128 stands for zero in the data rows.
Here are some numbered points:
[196 177 196 189  64 131 167 193  34  36  74 105 109  69  93  71 153 153
 120 155 216  81 132 127 158] 0
[ 73  99 103 178 145 105 159 122 235 105  98  42  61 118  82   0 166 159
 166 255 212 255 139  11 156] 1
[149 110 125  96 145 136 160 140 107 128 187 152  69  79 189 161  92 150
 111 125  97 150 121 129  71] 2
[  6 200 192 143 121 172  82 130 168 125  96 160 130 160 131 150 106 216
  88  47 155  78  81 255 186] 3
[132 126 143 128 110 126 131 130 131 142 117  98 105 140 110 115 151 131
 131 146 145 119 171 154 122] 4
[118 192 255 190  68 186 107 239 189 125 223 173 255 190 193 165  44  48
  63 142  24 194  18  44 198] 5
[122 145 120 193  85 115 127 139 176 130  99 133 164 147 119 111 123  89
 149 152 105 170 109  98 147] 6
[173 151 124 218 110  88 131 103 231  93 110 120 140 120 104  77 113 180
 151  77 145 170  75 121  77] 7
[ 78 109 111 104 135  98  92 122 168 119 153 114 139 109 130 143 152 146
 103 162 117 171 119 126 172] 8
[165 171 130 160 155 143 130 125 109 102 135 147 130 132 126 147 130 159
 154  69 106 119  99  81 127] 9
[103 137 132 110 136 127 113 116 109 141 112 145 135 143 143 150 127 142
 134 122 137 125 120 174 133] 10
[129 118 150 118 168 141 136 125 113 107 114  97 110  91 108 120 119 153
 132 115 139 117 162 106 145] 11
[196  93  75 104 146  79  98  75  97  60 102 136 161  98 109 155 158 124
 125  75 133 149  97  89 136] 12
[124 225 125 242   0   0 179 131 164   1 170 141 114 174  32 217 120   0
  93 226 102  81  17  68 219] 13
[114 132 155 103 252 187 198 100 141 115 125 100  52 152 151  20  72  71
 101 126 128  87 250  70  72] 14
[114 138 174 160 159 133 109 130 106 100 112  75 134 127  54 142 136 176
 140  85 151 108 119 121 203] 15
[148 142 144  95 115 128 119 139 106 141 129 151 132 127 131 147 101 112
 119 121 101 117 155 148 101] 16
[ 36 139  50 136 134 191 102 141  46 161 116 139  47 113 168  74 210 164
 133 104 218  48  96 170 155] 17
[107 106 150 124 100 110 154  75 173 115 142  98 126 121 105 144 120  88
  58 157 129 134  89  94 114] 18
[ 64 160 128 204   2  85 127  91 219 114 216 142 135 134  95 180 101 114
 139 114  71 140   0 168 175] 19
[209 163  35 165   5  82 142  89  97  45 111 223 145 115 170 177 157  93
 154 108 127 120   0 105 168] 20
[193  82 201 122 104  80 142 106 118 145 200   0   0 112 147   0  76  65
 101 146 197 112 252 202  27] 21
[116 159 132 151 160 196 121 132 124 151  95 146 178 203 104  78 122  91
 118  99 126  80 145 144 144] 22
[152 139 177 218  95 150 114  82 201 124 151  96  93 199 126  48  62 174
 152 108 116 204  87 136  58] 23
[136 134 138  96 101  89 114 129 116 144  83  96 146 145  85 128 136 105
  95 120 161  99 161 143 114] 24
[155 171  75 112 181 101 130 154 103  39 125 114 117 143 116 121  95 118
 111 131 139  89 155  40 134] 25
[149 103 114  85 105 119  98  87 113 110 170 124 139  95 152 147 160 145
 141  94 120 154  88 103 162] 26
[142  62  96   0 204  84   0 203 110 113  73 165 112 218 254 130 156 180
 214 158  93 202  87 255 177] 27
[123 101 127 108 153 112 120 110 155 129 156 118 130 128 103 134  96 115
 113 139 116 127 154 135 145] 28
[ 83 156 242 205  30 148  72 190  76 219 215 160  87 100 129 237 140 162
 150 127  91  79  91 215 243] 29
[ 98 134 126 137 115 168 130 109 150 119 164 136 127 132 145  80 113  85
 108 150 112 131 107 101 123] 30
[  3 118 208  99  82 190 151 202 102 172  29 188  34 110 167  65 155  44
  48 255 245 187 234 167 128] 31
[141  99  93  77 166 146 120 129 134 104 114 137 165  94 118  90 140 149
  91 100 142  98 120 125  99] 32
[168 130 100 124 141  95 137 115 122 110 132  94  95 117 125  97 144 128
 114 129 143 126 141 107  78] 33
[115 119 152 163 143 149 146 151 123 102 121  99 142  66  87 127 149 159
 106 118 159 131 104  82 135] 34
[202  94  40  57 200 139  84 128 127  79  46 177 174 129 160  78 146  95
 215 103 107 221  91  14  96] 35
[139  98 120 150 136 140 138 126 154 118 144 139 123 118 123 113 100 120
 157 150 111 140 144 110 146] 36
[115 146 138 141 126 128 147 158 110 173 143 130 137 115 115 148 104 152
  98 108 106 131 139 116 107] 37
[136 101 106  68 105  96   5 150 117 145 105  74 124 185 124 101 199  98
 162 219 129 158 208 177 175] 38
[167 131 105 168 134 136 140 166 104 126 161 165 116 115 166 129 114 132
 168 116  86 149 125 103 126] 39
[102 112 196 122 141 135 130  92 124 173 150  67 143  91  76 159 143 129
 129  77 147 157 135 120 157] 40
[ 93 120 122 155 111 140 135 134 180 160 141 143  78 113 160 108 140 156
 155 155 123 131 106 142 142] 41
[ 69 143 101 161 163 184 139  96 141 198 111 147   7 173 180 113 152 115
 207 178 168  39 131 183 179] 42
[146 103 135 140 186  85 107 166 156 106  77 123 116 135 119 120 142 155
 167 171 118 181 177 112 152] 43
[113 149 133  55 134  37 104  63 122 116 147  39  84 191  87 180 147  37
  79 125 148 154 191 119 133] 44
[139 111 127 121 122 121 123 123 119 141 100 114 134 110 112 120 149 157
 131 131 149 125 127 138 108] 45
[100  94 187 170 192 113 145 167 181 142 158  89 144 107  89 222 106 170
 133 126  94 162 110  97 188] 46
[149 132 139 133 106 125 118 145 110 118 106 135 150 137 123 118 122 125
 127 131 124 130 136 133 113] 47
[ 99 141 142 139 149 146 100 155 167  94 133 142 161 150 134 107 112 128
 112 152 111 143 116 114 146] 48
[141 117 144 165 106  84 179 151 116  28  97 182 118  51 155 181 118 210
 128 192 142 178  93 155 132] 49
[102 154 146 147 117 140 144 163  93 151  94 151 160 103  73 166 104 165
  93 140 141  88 155 158 156] 50
[113 129 134 149  98 113 127 119 147 130 145 130 135 126 135 147 124 137
 124 124 123 134  95 148 137] 51
[ 80 161 149 156 118  81 118 150 145 116 171 153  96 132 124 169 115 139
 114 158 124  97 110 166 204] 52
[ 96 161 147 191  78  83 132 163  93 194 112 116  56 162 152 200 134 112
 125 133 163  97 100 193 144] 53
[106 132  86 175 109 212 126 137 151 130 120 143  93 136 137  16 159 164
 162 121 220  61  90 164 119] 54
[196 165  96  93 139  56  97  62 133  62  94 163 150 176 118 142 162 128
 114  80 146 106 100 150 114] 55
[157 150  95 146 204 100 116 137 220 108 138 177 119 173 131 119  86 218
 139  86  82 178 124 155  45] 56
[157 181 153 191 110  85 125 108 163 109 105 124 155 151  95 168 121 148
 119  83 139 105 108 140 116] 57
[ 74 108 176 153  34 106 107 122 154 179 113  50 146 114  53 140 141 178
 105 144 183 139  58 185 141] 58
[105 120 140 128 163 173 160 103 147 108 141 113 133 121 111  83  95 106
 102 114 132  86 156 112 122] 59
[115 128 150  20 114  32  98  91  47 106  68 103 112 109 108 214 146 170
  43 115 136  91 156 178  78] 60
[193  79 104  97 110 104  90 118  94 169 142  78  99 149 126 124 145 146
 175 122 123 180 146 143  78] 61
[122 158 140 214  31 184  32 151 161 149 209  69 154 209  87  28 100 180
 129  27  87 219  50 150 104] 62
[131 140 203 224  91  96 129 127 119 139 113  32 127 132  38  97 167   0
 174 134 161 155 115  40 201] 63
[112 139 140 120 145 104 133 142 131 117 130 157 153 130 143 192 109  94
 140 179 110 121 136 135 175] 64
[105 118 131 122 178 167 111 151 118 126 116 128 147 134 109 113 131 126
 140 125 126 102 128 109 174] 65
[219 135 110 146  51  78 160  99  76  61  95 138 128  54 146 166 142 125
 147  90 135 137  83  98 118] 66
[172 219 255 208 143   0 178   0 197  82 208 119   0 112 166 155  85 174
 170 132 129 163  69 148 131] 67
[122 103 149 129 148 146 126  78 130 187 138  76 127 112  89 123 146 150
 136  81 143 155 135 112 135] 68
[174  81  48 131  86  57  93  48 163 127 151  99  68 103 141 116 175 125
 175 120 156 157  85 151 128] 69
[181 146  39 137 142  88 116  74 141  79 109 140 119 153 125 145 131 151
 183  77 133  98  97 150 127] 70
[116 136 150 117 141 107 135 151 128 128 136 163 139 121 127 209 108 122
 121 162 100 122 143 129 169] 71
[121 114 130 108 188 137  63 136 125 134  94 125 182 178 163  91 135 109
 148 117 121 146 115 111 167] 72
[137 150 129  94 189 107 115 102 172  82 166  93 108 136  80  63  98 158
 119 116 138 123 126 102 194] 73
[ 74 139 214  56 251 154 138 185 114 138  42 112 107 108 118 142 105 206
  71 165 154  95 230 172  70] 74
[128 102 108 101 145 134 105 134  82 171 174 114 157 118 112 171 147 135
 142  71 117 136  91 139 156] 75
[149 116 141 128 145 130 121 166 112 119 146 138 149 109 135 150 126 179
 147  99  82 157 108 114 121] 76
[137 166 132 138 120 180 148 189 100  96 135 173 115 119 173 100 106 112
 132 163 103  99 111 126 144] 77
[177 159 132 244 119 108 129 204 111  29  25 244 163  91 161 137 133 250
 196 145 127  98  82 151 152] 78
[182 170 115 135  38  17 145  68 122 106 142  94  51 123  96 155 164 105
 150 133 156 112 128 139 157] 79
[ 84 124 133 108 204 183 108 166 131 113 117 152 170 136 123 120 140 126
 136 123 114 115 135  92 206] 80
[148 155 152 133 185 135 136 148 161 116 123 148 144 164 135 126  98 161
 125 105 112 119 160 175  94] 81
[147 155 110 161 100 144 128 133 150 108 152 168 110 147 156 109  97 128
 146 127 118 119 125 147 103] 82
[106 146  60 144 187  84 160 104 154 156 120 120 112 135  86 169 143  92
 148 119 148  92 202 138 133] 83
[113 131 133 114 139 124 112 136 119 139 114 122 153 126 117 137 130 118
  98 119 124 115 134 121 113] 84
[118 127 107 116 155 135 119 158 121 120 100 119 169 105 107 101 138 139
 104 123 156 139 132  85  74] 85
[124 166 118 143 165 122 122 125 121 129 108 108  91 133 102 117 140 136
 166 105 129 117 167 107 146] 86
[108 118 122 105 219 143  68 179 120 163  74 147 162 150 107 124 146 178
 162 106 117 131 127 137 133] 87
[123 118  71 116 126 163 167  51 145 187 136 133 108 162 164 115 155   0
  80 131 151  97 168 106   4] 88
[125 129 176 122 119 178 102 143 128 123  84 143 179 151 116  89 106 124
 124 147 131  98 137 176  88] 89
[ 94 139 187 217 181 175 110 147 164 148  98  98 108 238 103  72 102 150
 214 112 102 153 102 158 204] 90
[183 240 170 180  39  91  70 211  18 116 105   0 101 213  62   0 210   8
  70 134 116  33  87   1  11] 91
[129 109 157 143 179 103 147 132 158 136 145  94 123 109  83 151 104 186
 145 132 116 200 143 102 161] 92
[159 103  93  66 151 172 109 125 100 133 137 154 133 131 136 145 124 113
 117 129 117  78 172 170 129] 93
[100 130  40 112 114 117 190 114  95  60 103 190 177  60 134 166 157 143
  69 131 154   0  62 137 155] 94
[127 102 170 132 118 146 179 125  79 116 151 130  33  48 147 167  90 154
 143 119  94 136 141 125 123] 95
[ 76 131 185 176 219 147 166  47 255 149 124  80 177 132  47 141  95 179
 104 114 115 182 133  95 112] 96
[174 132 103 155 135 142 156 127 107 166 227 136 107 138 175 120  64  89
 135  87  71 136 164  96  96] 97
[133 120 143 124 113  94  88 124 122 131 116 110 167 149 111 152 100 130
 158 113 131 138 135 164 165] 98
[131  85 155  82 151 155 108 108 160 164 105 146 152 151 173 105 111 126
 134 125 125 169 168 177  65] 99
[180  31  95  76 149  88 177  70  68 115 190 108 110  23 144 120 161 203
 179 104 153 138 109  95 141] 100
[107 146 115 104 249 223 214  72 142 136 151 117 114  97 108 131 116 127
  92  75 159 111 152  63 115] 101
[155 114 117 190  92 125 205 101 123  68 144 113 104  22  88 115 113 150
 116 132 147 138  81  91 107] 102
[166  79  76 144  73  93 150 126 118 125 180 142 126  65 137 156 171 118
 169 123 119 139  66 111 170] 103
[115 120 135  73  83  71 114 119  80 186 106 115  74 147 173 181 169 136
 113 176 174 122 154 224  87] 104
[150 142 145 138 118  96 141 170 129 121 146 148 132 151 160 149  84 111
 130 171  90 156 175 121 132] 105
[108 115  70 113 141 194 175 141 188 209 104 222 196 128 161 121 135 151
 148 131 126 171 164 161  75] 106
[ 99 131 169 166  93 147 138 134 118 172 166 112 129 138 126 129 125 104
 130 136 118 136 109 118 141] 107
[ 87 176 164 157 143 135 103 159 149 127 116 108 124 181 111 118 108 100
  88 152 142 125 141 130 112] 108
[103 132 137 133 150 170  73 161 167  79 143 152 173 164 122  88 103 131
 116 128  94 140 109 107 173] 109
[143 140 141 153  80 135 120 167 115 138  99 126 156 119 113 105 125 106
 107 141 141 143 143 120  63] 110
[ 77 126 122 108 200 171 102 152 136 106 106 135 159 137 116 121 145 127
 140 119 120 116 136  96 144] 111
[184  74  70 116 117 202 239  37 174 119 201 140 150  72 207  87 108  21
  92 112 101  61 144 127 109] 112
[ 70  79 176 119 174 125 142 188 183  85 122 113  90  76 105 129  82 235
  89 233 147 142 183 168 192] 113
[169 151 156 165  91 107  91 225   8 212 133 118 113 151 126 173 108 151
  92  93 132 100 191 204  92] 114
[150 121 140  96  92  78  60  61 124 134  96  93 196 165  97 156 138 119
 142 116 138  81 143 180 194] 115
[194 119  99 131 106 105 135 145 106 187 132  71 159 159  98 116 141 141
 108 122 122 131 112 140  78] 116
[150 127  84 130 139 125 122 147 126  80 153 179 115 127 155 172 117 110
 157 140  96 113 131 130 176] 117
[ 82 178 149  84 193  69 183  85 139  95 151  58   0 182  65 172 101  76
   0 175 184  72 226 127  37] 118
[135 155 140 115 114 103 116 175  87 149 136 143 103 159 161 156 127  85
 111 145 106 157 133 132 105] 119
[112 129 111 108  89 128 140  88 186 144 181 206 123 144 191 166 128 122
 158  96 108 120  79 192 127] 120
[143 105 132 111  90  94 123  78 125 116 156 122 126  80 119 168 132 163
 139 109 135 128  93 150 144] 121
[180 175 133  84 101 122 118 142 102  70  62 213 216 136 162 146  69 153
  91 131 141 104 155 209  42] 122
[129 124 128 144 150 139 156 121 122 121 140 118 128  95 119 127 120 131
 125 121 119 124 134  97 115] 123
[135 190 152 188 143 133 134  99 163 104 124 128 156 174  88 111 109 101
  95  63 137  99 114 102 123] 124
[176 136 102  76  84  46  59  89 182  82 154 113  77 233 218 111  97  50
 160 172 136 121 164 205 164] 125
[106 181 144 172 159 255  99 106 125 158  89 182 230 255  97  70 133  61
 133   0 141  42 148 127 139] 126
[ 97 138 167 165 121 129 172 150 170 123 162 143 128 109 127 136 102 149
 118 120 125 150 121 112 121] 127
[150  80 128  99 112 102 140  36 115 175 195  82  89  99  80 161 136  68
 145 167 123 140 179 139 134] 128
[123 121 126 149 147 142 161 114 129 111 150 124 121  88 119 123 124 129
  94 121 115 122 124  86 121] 129
New points follow, each followed by the number of its nearest point above by angle, seen from the average point of the numbered points.
[117  28  27  34 239 213 152 178 107 146 158 117 211  80 125  68 110 111
 116 107 115 103 231  76 101] : 32
[125 122 106 115 150 123 111 110 140 123 146 117 126 135 137 114 129 131
 123 115 121 130 127 128 124] : 32
[172 127 112 108 134 107  86  85 117  67 100 101 103 134 117  87 156 121
 142 182 141 173 149 111 143] : 38
[160 149 149 165 118 143 161 141 119 114 122 127 101 105 123 104 118 150
 102 106 140 115 151 128 109] : 0
[114 108  94 106 178  98 105 151 145 100 115 119 108 102 108 142 113 190
 130 159 132 148 135 139 164] : 113
[ 98 118 112 127 113 150 155 127 139 156 124 145 153  71 130 131 117 145
 113 132 141 122 107 120 106] : 106
[124 137 159 109 174 164 151 126 123 124 139 120 105 135 136 117 113 104
 114 126 123 114 171 117 102] : 14
[183 129 146 194 100 124 126 124 115 131  92  65 150 143  77 111 136 142
 145 117 136 118 113  91 130] : 63
[118 170 104  99  83 173  39 145 123 115  82 145 125 216 163 108 194  61
 143 148 165  75  92 161 178] : 38
[156 113 114 130 115 108 141 145 132 155 119 171 159 126 138 139 129 131
 162 111 112 161 127 128  99] : 106
[ 81 109 186 114 138 127 145 118 184 169  92 103  88  69 135 116 152 174
 139 162 144 224 110 119 119] : 1
[ 93  67 137 119 219 243 154 113  92 177 134 127 124 109 141  53 136  78
 132 172 156 138 220  45 129] : 14
[143 142 153 158 114 124 129 101 173 119 135 103 110 150 103  91  95 151
 132 123 119 162 113 127  98] : 23
[110 164 117 141 104 123 163 117  92 133 137 111 143  98 114 166 131 128
  97  82 161  56  98 133 123] : 94
[123 123 165 149 106 215 141 166 115 181 121 106  66  85 164  90 112 180
 172 150 141 158 131 114 149] : 41
[101 144 144 143 140 129 145 186 114 150 151 133 159 106 106 155  99 134
 100 108  76 136 136  94 121] : 37
[121 135 148 123 119 111 117 148 133 160 115 123 130 137 125 167 124 136
 130 119 126 127 108 145 129] : 53
[143 100 113 175 111 112 174 133 126 107 133 123 146  73 101 112 145 145
 121 142 121 144 110  90 115] : 102
[117 129 148 123 177 118 120 143 131 130  86 105 122 145  85 119 118 150
 122 126 142 119 175 132 134] : 74
[141 155 124 163 131 131 128 147 106 150 147  96 122 128 126  80 133  97
 105 122 120 118 139  55  64] : 91
[129 115 188 139  49 134 152 132 133 125  91 136 180  94 113 158 131 127
 122 153 132 140  90 134 132] : 58
[117 116  97 127 134 150 141 136 150 173 121 171 163 131 150 130 126 130
 146 131 123 150 142 143  95] : 106
[102 112  88 167 112 111 126 143 168 123 113  86  98 109  67  45 139 140
 152 207 158 177 125  84 157] : 1
[157  48 115  86  57  55 129  16 130 102 167  97  95  19 120 188 165 188
 137 100 151 132  59 184 143] : 121
[127 125 146 129 125 125 140 121 122 127 137  87  87 126 131 105 114 110
 122 127 134 124 158 137  98] : 21
[141 145 111 143 101 109 146 117 138 125 125 158 151 113 149 175 152 130
 129 118 134 155  77 127 114] : 20
[126 156 168 152 127 108 128 112 143 103  93 108 143 137 102 125 123 139
 103 116 125 145 127 122 110] : 57
[156 166 126 179  88 132  99 166  74 145 123  65 113 165 127  78 138 114
 110 135 114 147 158  76  41] : 91
[149 138 143 101 135 149 136 135 137  99 104 176 181 145 155 130  97 130
 105 137 136 110 159 161  87] : 122
[141 124  99 140 141  93 134 105 111 163 160 122 146 111 102 183 135 123
 147  76 120 118 131  95 135] : 75
[113 140 134 127 176 108 119 144 136 135  74  93 121 151  71 123 113 138
  96 129 141 135 227 136 149] : 74
[142 102 114 164  79 136 135 135 119 150 123 131 172 106 141 117 145 131
 128 122 127 124 101 125  95] : 110
[ 90 118 105 126 117 151 165 108 170 175 115 131 115 129 146  83 142 133
 129 147 181 104 125 143  87] : 54
[ 95 146  38 255  74 151 211 120 171 164 167 177 194  51  73 116 131 128
 149 101 150  73  43  64 141] : 102
[125 142  56 116 132 114 110 134 128 106  85 129 106 135  86 115 186 178
 145 111 210  62 104 170 140] : 17
[ 93  50 113  94 184 148 217 118 115 106 208 125  39  68  85 121  74  55
 115 241 138  79 255 120 211] : 28
[ 76 157 106  56 127 124 109   0 193 125 180 219 124 215 218 222  87 103
 118  36  89  73  92 255 124] : 120
[ 99 107 140 119 181 137 137 147 157 164 110  97  87 129  93 157 110 175
 124 139 133 114 188 145 193] : 113
[ 76 145 142 113 124 149 121 143 135 130 111 150 136 140 152 141 126 144
 108 134 141 103 115 159 142] : 3
[133 134 130 117 118  98 145 131 110 116 140 140 101 115 143 164 114 158
 112 113 133 102 154 176  98] : 60
[177 139 140  76 131 138 124 104 144 139 128 135 139 148 147 106 121  70
 156 103  89 157 144 102  92] : 35
[205 137 106  99 104 165 119 255   0 133  19 150 255 124  84 183 152 217
 146 173 148 127 192 114 152] : 47
[180  96 114  87 174 125 153 124 149  39 112 195 101 114 177  89  81 143
 108 177 116 124 187 158 102] : 122
[148 125  84 102 113 133 155 123 114  69 134 136 156  85 143 115 129 122
  90 113 130  87 129 119 128] : 94
[110 144 146 156 121 157 105 144 138 151 111 108 122 166 116 108 137 139
 168 121 135 130 133 140 161] : 90
[182 135 110 156 176 110 152  56 127 145 130 123  99 137 120 145 136 131
 191  73 136 108 151 140 111] : 70
[115 109 140  74 175 205 153 106 121 172 137 129 112 112 132 147 130 182
 151  93 106 124 125 107 137] : 101
[229 192 167 153  45 149  34 242  43  39   0 119 255 209   1 159  62   0
 118 144 111  38 199 102 205] : 47
[117 115 111 121 120  96 132 159 117 167  92 123 138 124 122 125 152 120
 143 176 139 157 160 129 109] : 38
[137 126 128 118 155 123 130 119 127 114 110 127 126 115 122 125 116 144
 112 109 161 109 124 123  93] : 32
[ 95 142 125 163 150 147  96 150 130 154 109 127 165 140 119 109 158 178
 170 125 118 140 105 107 162] : 87
[168 113 141 104 197 156 134 117 101 110 124 142 173 112 115 130 129 103
 148  76  81 177 122  45 153] : 35
[122 103 128 125  75 129  97 133 159 109  71 151 179  96 121  95 133 177
 107 147 173 139  49 148 135] : 58
[104 142 177 135 128  90 118 130  89 189 159  37  68 115  92 166 153 179
 119 103 158 121 161 163 108] : 40
[148 139 145 114 137 109 126 124  95  81 106  93 119 112 115 145 142 163
 105  99 151 123 110 105 155] : 15
[ 42  19 128   3 165  81   8 160 195 125 221 128 202 163  10 127  53 109
  64 197 128 217 219 157 150] : 28
[101 128 117 135 155 145 151 150  90 128  97 121 147 102  97 119 138 125
  93 152 149 142 149  94  93] : 85
[132 136 124 151 115 134 177  81 133 117 160 168 134 112 123 125 103  97
 130 116 113  96 138 128 102] : 112
[130 132 139  84 119 133 120  60 150 133 134 123 124 132 149 133 115 165
 102  93 121 112 131 206  72] : 99
[126 112 188 148 154 155 122 156 103 163  86  86 142 129 102 120 134  90
 127 168 155 123 163  89 136] : 63
[124 125 121 139 132 140 145  96 128 135 122 116 136 105 110 128 148 138
 128 112 156 112 119 119 130] : 68
[120 126 143 143 162 114 143 145 147 122 137 148 114 125 125 134 122 182
 104 134 128 141 124 128 105] : 56
[129 127  90 146 164 182 142 138 142 130 101 161 162 135 127 143 140 141
 161 103 130 154 118 106 121] : 106
[150 204 112 189 104 137 128 192 109 148  50 188 180 136  82 176 134 188
 197 122 154 104  83 195 157] : 78
[111  91 193 111  74 147 191  99 181  81 106 166 187  87 148 157 108 142
 127 161 116 150 109 162 153] : 49
[132 145 117 129 103 119 130 138 103 169 113 140 112 175 148 127 135 109
 122 124 146 143 110 128 106] : 119
[113 121 132 134  99 127 114 130 135 145 130 109 139 121 100 123 141 112
 116 123 143 139 118 138 129] : 58
[128 180 113 144 100 129 169 119 186 137 120 141 121 161 148 101  94  93
  93 145 143 136 174 156  64] : 88
[189 109 107 143 100  97 110  87 134 143 171  92 104 138 121 120 147 109
 188  73 139 116  94 108 161] : 69
[104 124  81 141 100 196 146  77 240 220  96 119 114 117 175  17 155 141
 155 153 207  53 131 169  30] : 54
[147 162 143 178 103 105 152 113 133 107 143  98  57 137 146 115 141 126
 141 112 124 152  97 105 145] : 67
[138 123 145 134 133 128 139 123 124 123 143 103  84 113 138 100 101 124
 117 129 137 121 162 138 111] : 21
[150 157 107 201 177 135 173 131 108 115 107 156  95 109 105 196 152 153
 157  83 143  84 117  89 160] : 9
[ 85 202  89 103 154  99  83 170  58 100 105  88  67 194 138 150 185 136
  89 109 181  62 110 130 133] : 17
[118 144  67 120 143 126 129  99 139 113 115 147 153 127 129 132 157 127
 113  95 156  90  97 127 124] : 94
[112 124  99 124 133 151 156  87 146 161 138 111 120 149 133 107 137  66
 121 126 143  98 156 118  90] : 88
[ 90  84 171 141 181 207 193 173 132 206  93 139 111  39 140 168 102 140
 152 176 135 163 216 140  85] : 74
[128 115  99 135 149 109 148  89 184  94  94 160 181 127 106 125 164 134
 129 136 126 202  85  72 115] : 35
[105 135  77 140 144 148 159 136 102  75 111 177 150  82 144 143 137 134
  88 147 167  53  97 142 142] : 94
[118 163 128 126 129 118 119 146 108 149 122 107 118 152 138 152 131 140
 120 117 130 114 129 138 119] : 114
[146 131 128 130  86  94 135 105 124 124 128 114  94 130 114 142 141 110
 132 138 144 101 119 136 131] : 79
[128 102 133 120 131  96  88 159 114 150 164  57 105  76  97 148 139 180
 104 119 134 129 144 145 148] : 40
[104  71  84  77 149 123  97 139 143 119 127 155 165  99 147 126 163 132
 187 172 116 155 114 112 233] : 8
[106 133 150 143 144 120 146  97 208 118 111 147 131 140 102 105 117 169
 108 129 137 170 125 135 105] : 96
[129 132 112  72  92 123 123 132 131 130 102 168 170 138 179 142 129 112
  90 151 132 134 106 160  66] : 122
[139  79  74 125 161 118 115 126 148 141 118 111 129 119 113  94 155 160
 139 107 140 165  90  98 104] : 35
[137 120 103  68 156 111  82 148 122 126 119 148 112 138 160 146 149 138
 143 135 116 138 126 172 169] : 27
[148 137 116  99 104 133 122 140 120 130 112 161 153 138 158 140 120 119
 108 129 125 129 100 148  82] : 122
[137 119 126 118  94  67  72 112 121 109 111 123 171 155 109 140 136 112
 128 130 128  96 123 171 166] : 115
[ 90 120 141 115 137 102 119 110 151  75 167  73  64 148 147 127 114  42
 115 185 137 122 137 113 173] : 44
[141 122 106 122 125 126 129 124 106 119 135 116 124 120 126 113 139 126
 128 126 133 115 137 112 126] : 33
[105 122 140 118 156 132 135 135 145 136 123 114 113 121 116 131 122 152
 127 140 139 115 156 147 150] : 113
[167 104 100  73 102 129 104  71  99  75 207 113 117  83 142 109 165 162
 147  94 110 141  69 111 183] : 26
[154 133 130  89 123 132 150 146 108 132 154 154 100  95 163 163 107 131
 126 128 119 130 135 140  95] : 2
[157 156 169 168  96 120 117 158  74 114  98 117 112 151 115 105 138  99
 143 139 150 102 138 143 160] : 0
[142 101 110 151 151  92 159 103 149 117 152 135 103  85 121 119 119 157
 139 108 119 129 136 124 125] : 100
[109 132 118 130 111 117 135 136 119 146 128 151 124 124 130 151 125 135
 127 150 131 121 132 157 124] : 104
[139 137 124 102 130 136 158 120  87 122 142 129  87 112 140 144 143 109
 118 129 136  76 135 127 125] : 93
[154 143 109 116 163 127 127 163  84 113 126 116 131 161 122 122 135  91
 129 115 117 118 164  76 129] : 25
[ 96 120 163 128 194 121 127 131 142 150 168  98  46 132  77 157  96 219
 172 140 166  85 190 188 157] : 113
[122 127 157 141 109 135 128 141 104 153 147 132 124 119 141 160 126 151
 146 122 115 119 110 150 156] : 29
[185 117  96 179 117 160 156 123 109 181 249 131  92 164 197 117  47  96
 167  85  58 148 143 110  88] : 97
[126 138  94 138  94  82 194 129 104 162 127 187 152  98 153 168 135 120
 133 145 109  93 127 132 132] : 94
[113 148 153 127 104 135 118 169 121 180 117 120 125 146 125 162 134 120
 142 120 156 122 105 148 109] : 53
[130 111 114 121 158  95 114 140 135 101  86 141 101 127 127 113 149 144
 126 161 118 160 152 124 152] : 43
[ 83 112 186 116 111 132 130 173 112 103  25 105 125 124  82 144 181 104
 121 183 168 147 122 112 143] : 31
[101 112 119 145 100 157 163 124 132 167 124 132 164  94 121 135 120 132
 106 130 142 125 132 138  95] : 106
[ 99 106 159 129 101 130 141 129 134 154 151 132 112  96 137 142 103 153
 122 141 122 112 126 158 143] : 29
[129 136  86 108 143 128  95 174  86  91  98 154 114 139 151 127 141 154
 145 146 135 111 135 146 147] : 27
[113 118 154 136 114 158 139 208 123 176 100 156 142 100 145 124 123 174
 143 159 125 155 149 160 109] : 106
[116 156 192 141 126 158 127 123 159 119 109 112 104 139 146 107 114 171
 123 127 160 115 121 175 123] : 3
[167 129 130 153 161 104 154  88 144 124 137 102 100 115 103 131 118 155
 156  93 121 122 158 125 118] : 86
[115 125  96 121 157 144 135 117 115 109 122 143 127 111 128 112 142 135
 110 107 139  95 139 118 122] : 32
[158  62  95  78 118 109 128  81 137 180 156 117 107  76 120 135 162 161
 149 111 136 127 133 126 159] : 100
[220 148  54 105 203 119 116 159  46  89 124 121 143 199  93  84 155  29
 136  87 115  86 224  20 147] : 25
[120 115  84 140 160 148 165 138 153 121 115 140 154 111 115  98 136 174
 115 120 152 115 133 144  95] : 32
[145 119 128 136 134 115  96  68 146  91 173  76 119 144 117 109 113  78
 130  97 115 115  92  82 155] : 73
[147 131 179  95 103 113  87 142  59 143 169 111  34 118 179 105  92 178
 149 105  85  77 182 212 222] : 29
[123 121 115 124 131 125  87 163 137 119 122 153 116 108 133 101 138 181
 151 151 126 152 134 145 132] : 27
[165 148 137 132 162 135 100 137 209 112 213 192  65 214 254 106  27 125
 150 139  31 179  94 138  37] : 82
[142  99 126  74 114  86 148 133  96  95 119 127 141  80 129 170 126 110
  98 140 136 115 186 172 126] : 60
